In the data rows, 500 means zero.
Some points, each followed by its number:
536 & 375 & 469 & 325 & 581 & 378 & 672 & 303 & 408 & 639 & 634 & 623 & 461 & 343 & 577 & 506 & 700 & 564 & 516 & 574 & 580 & 434 & 525 & 363 \\ 0
529 & 645 & 210 & 441 & 284 & 756 & 294 & 710 & 844 & 332 & 518 & 28 & 662 & 313 & 649 & 329 & 337 & 533 & 796 & 551 & 125 & 265 & 759 & 448 \\ 1
500 & 561 & 405 & 421 & 319 & 584 & 433 & 479 & 522 & 479 & 451 & 489 & 505 & 376 & 602 & 407 & 486 & 501 & 711 & 550 & 430 & 485 & 656 & 590 \\ 2
502 & 506 & 296 & 596 & 413 & 597 & 543 & 271 & 522 & 344 & 585 & 489 & 628 & 637 & 500 & 510 & 574 & 329 & 500 & 570 & 590 & 373 & 363 & 547 \\ 3
297 & 305 & 554 & 607 & 358 & 606 & 471 & 708 & 250 & 662 & 570 & 584 & 316 & 441 & 547 & 411 & 340 & 567 & 470 & 461 & 612 & 406 & 701 & 265 \\ 4
452 & 437 & 182 & 257 & 717 & 178 & 332 & 437 & 422 & 304 & 714 & 466 & 547 & 295 & 729 & 427 & 531 & 403 & 500 & 470 & 503 & 693 & 764 & 428 \\ 5
585 & 412 & 586 & 381 & 683 & 279 & 608 & 411 & 689 & 635 & 670 & 356 & 436 & 392 & 500 & 532 & 513 & 659 & 489 & 448 & 412 & 369 & 468 & 377 \\ 6
325 & 534 & 298 & 561 & 414 & 634 & 416 & 451 & 263 & 368 & 578 & 672 & 641 & 540 & 556 & 455 & 508 & 347 & 511 & 427 & 648 & 539 & 586 & 544 \\ 7
471 & 453 & 607 & 562 & 669 & 473 & 325 & 503 & 489 & 573 & 527 & 545 & 654 & 538 & 483 & 571 & 579 & 452 & 379 & 415 & 458 & 552 & 400 & 466 \\ 8
500 & 567 & 608 & 371 & 544 & 366 & 510 & 549 & 446 & 531 & 346 & 437 & 415 & 459 & 512 & 530 & 458 & 474 & 540 & 566 & 515 & 566 & 474 & 567 \\ 9
508 & 620 & 584 & 586 & 553 & 479 & 417 & 388 & 522 & 535 & 504 & 497 & 516 & 759 & 380 & 662 & 373 & 457 & 361 & 340 & 531 & 529 & 368 & 538 \\ 10
432 & 378 & 466 & 344 & 672 & 167 & 647 & 620 & 363 & 439 & 464 & 564 & 342 & 441 & 491 & 435 & 510 & 447 & 374 & 513 & 602 & 513 & 470 & 583 \\ 11
475 & 463 & 383 & 428 & 419 & 407 & 569 & 547 & 477 & 367 & 577 & 538 & 373 & 474 & 556 & 380 & 585 & 427 & 445 & 595 & 672 & 555 & 468 & 467 \\ 12
539 & 487 & 427 & 631 & 388 & 682 & 518 & 364 & 575 & 475 & 595 & 257 & 646 & 408 & 562 & 451 & 470 & 552 & 409 & 442 & 419 & 243 & 511 & 396 \\ 13
498 & 501 & 307 & 605 & 407 & 602 & 547 & 273 & 519 & 357 & 603 & 485 & 629 & 624 & 504 & 514 & 577 & 320 & 497 & 568 & 585 & 353 & 370 & 522 \\ 14
290 & 458 & 515 & 580 & 548 & 759 & 521 & 440 & 233 & 678 & 563 & 772 & 710 & 595 & 564 & 570 & 544 & 411 & 411 & 475 & 675 & 444 & 448 & 450 \\ 15
558 & 597 & 317 & 441 & 489 & 482 & 555 & 340 & 572 & 305 & 495 & 376 & 499 & 468 & 474 & 520 & 533 & 408 & 462 & 522 & 434 & 495 & 517 & 538 \\ 16
Which three points above are nearest to each new point? Their numbers follow each, smallest number first.
568 & 531 & 464 & 463 & 553 & 595 & 493 & 432 & 585 & 442 & 455 & 436 & 664 & 400 & 493 & 526 & 662 & 463 & 520 & 571 & 370 & 459 & 422 & 569 \\ 2 8 16
524 & 654 & 231 & 437 & 277 & 754 & 317 & 698 & 854 & 368 & 507 & 16 & 675 & 313 & 661 & 332 & 337 & 527 & 821 & 551 & 124 & 256 & 748 & 455 \\ 1 2 13
682 & 635 & 602 & 536 & 594 & 444 & 556 & 293 & 515 & 540 & 376 & 779 & 459 & 905 & 271 & 779 & 523 & 483 & 485 & 479 & 619 & 668 & 200 & 693 \\ 8 9 10
510 & 423 & 561 & 356 & 649 & 422 & 675 & 309 & 440 & 727 & 651 & 640 & 570 & 497 & 549 & 538 & 578 & 571 & 431 & 535 & 638 & 403 & 439 & 389 \\ 0 6 8
525 & 418 & 521 & 565 & 560 & 447 & 635 & 481 & 435 & 540 & 544 & 809 & 468 & 795 & 379 & 574 & 517 & 447 & 426 & 489 & 717 & 577 & 315 & 552 \\ 8 10 12
681 & 612 & 592 & 541 & 591 & 447 & 564 & 287 & 513 & 535 & 376 & 778 & 474 & 893 & 283 & 779 & 522 & 489 & 501 & 471 & 637 & 644 & 207 & 693 \\ 8 9 10
498 & 577 & 630 & 382 & 545 & 385 & 503 & 551 & 452 & 560 & 339 & 460 & 422 & 464 & 497 & 544 & 469 & 462 & 544 & 604 & 540 & 563 & 443 & 588 \\ 9 11 12
437 & 277 & 418 & 616 & 370 & 246 & 421 & 686 & 285 & 282 & 745 & 409 & 200 & 332 & 656 & 189 & 340 & 668 & 294 & 374 & 638 & 552 & 823 & 308 \\ 4 11 12
484 & 575 & 396 & 421 & 337 & 578 & 440 & 462 & 516 & 494 & 464 & 480 & 513 & 383 & 591 & 433 & 504 & 497 & 708 & 546 & 458 & 508 & 635 & 581 \\ 2 9 16
560 & 554 & 534 & 309 & 513 & 344 & 536 & 460 & 560 & 548 & 429 & 378 & 331 & 362 & 526 & 525 & 448 & 548 & 581 & 518 & 391 & 504 & 561 & 574 \\ 2 9 16
543 & 404 & 783 & 556 & 464 & 359 & 404 & 749 & 347 & 602 & 306 & 649 & 269 & 470 & 498 & 392 & 545 & 715 & 417 & 663 & 525 & 690 & 490 & 492 \\ 9 11 12
565 & 628 & 494 & 439 & 405 & 597 & 791 & 356 & 495 & 555 & 288 & 555 & 385 & 618 & 449 & 592 & 519 & 482 & 662 & 700 & 544 & 434 & 295 & 723 \\ 3 9 16
505 & 450 & 279 & 515 & 434 & 454 & 574 & 398 & 668 & 427 & 793 & 326 & 560 & 463 & 502 & 451 & 547 & 491 & 397 & 407 & 546 & 262 & 441 & 350 \\ 13 14 16
376 & 422 & 744 & 584 & 468 & 595 & 366 & 715 & 309 & 693 & 400 & 695 & 484 & 480 & 511 & 484 & 461 & 622 & 548 & 505 & 545 & 548 & 551 & 472 \\ 4 8 9
470 & 453 & 619 & 565 & 674 & 470 & 316 & 501 & 477 & 563 & 514 & 569 & 645 & 549 & 476 & 566 & 585 & 464 & 371 & 431 & 462 & 570 & 381 & 478 \\ 8 9 10
462 & 554 & 657 & 475 & 452 & 492 & 466 & 634 & 481 & 604 & 441 & 551 & 385 & 560 & 502 & 507 & 431 & 511 & 499 & 542 & 596 & 622 & 498 & 463 \\ 8 9 12
430 & 415 & 577 & 632 & 383 & 658 & 449 & 627 & 392 & 630 & 498 & 634 & 437 & 571 & 426 & 550 & 463 & 536 & 561 & 471 & 543 & 458 & 529 & 431 \\ 4 8 15
464 & 433 & 474 & 587 & 479 & 467 & 617 & 650 & 422 & 388 & 471 & 567 & 393 & 536 & 454 & 416 & 454 & 463 & 392 & 496 & 605 & 567 & 507 & 521 \\ 9 11 12
480 & 452 & 611 & 565 & 675 & 463 & 313 & 495 & 486 & 567 & 524 & 565 & 644 & 541 & 469 & 582 & 586 & 452 & 387 & 430 & 464 & 571 & 395 & 477 \\ 8 9 10
418 & 512 & 539 & 475 & 535 & 523 & 380 & 483 & 454 & 653 & 606 & 617 & 490 & 553 & 536 & 565 & 485 & 486 & 486 & 427 & 602 & 551 & 489 & 336 \\ 8 10 15
563 & 544 & 474 & 475 & 529 & 623 & 518 & 405 & 588 & 470 & 452 & 431 & 695 & 422 & 477 & 538 & 664 & 463 & 509 & 573 & 369 & 439 & 396 & 569 \\ 3 14 16
704 & 404 & 621 & 659 & 433 & 549 & 447 & 374 & 681 & 620 & 445 & 598 & 567 & 527 & 495 & 491 & 730 & 576 & 564 & 716 & 412 & 450 & 322 & 534 \\ 3 8 14
364 & 420 & 737 & 582 & 464 & 576 & 371 & 712 & 284 & 702 & 396 & 705 & 458 & 477 & 506 & 478 & 459 & 619 & 535 & 510 & 579 & 565 & 572 & 476 \\ 4 8 9
484 & 471 & 595 & 570 & 651 & 473 & 324 & 458 & 505 & 561 & 522 & 544 & 640 & 567 & 461 & 585 & 560 & 443 & 368 & 424 & 453 & 540 & 381 & 491 \\ 8 9 10
427 & 399 & 587 & 655 & 390 & 640 & 441 & 638 & 410 & 647 & 515 & 647 & 430 & 571 & 421 & 531 & 453 & 566 & 561 & 462 & 538 & 464 & 527 & 416 \\ 4 8 15
549 & 406 & 786 & 584 & 470 & 383 & 403 & 738 & 335 & 608 & 310 & 666 & 309 & 489 & 497 & 389 & 551 & 703 & 404 & 666 & 524 & 678 & 456 & 508 \\ 8 9 11
606 & 527 & 490 & 476 & 535 & 599 & 494 & 421 & 587 & 452 & 483 & 421 & 671 & 382 & 512 & 510 & 661 & 479 & 516 & 555 & 355 & 458 & 442 & 547 \\ 2 13 16
425 & 489 & 220 & 328 & 376 & 430 & 673 & 583 & 479 & 278 & 616 & 423 & 376 & 331 & 578 & 339 & 436 & 392 & 440 & 499 & 655 & 493 & 632 & 424 \\ 11 12 16
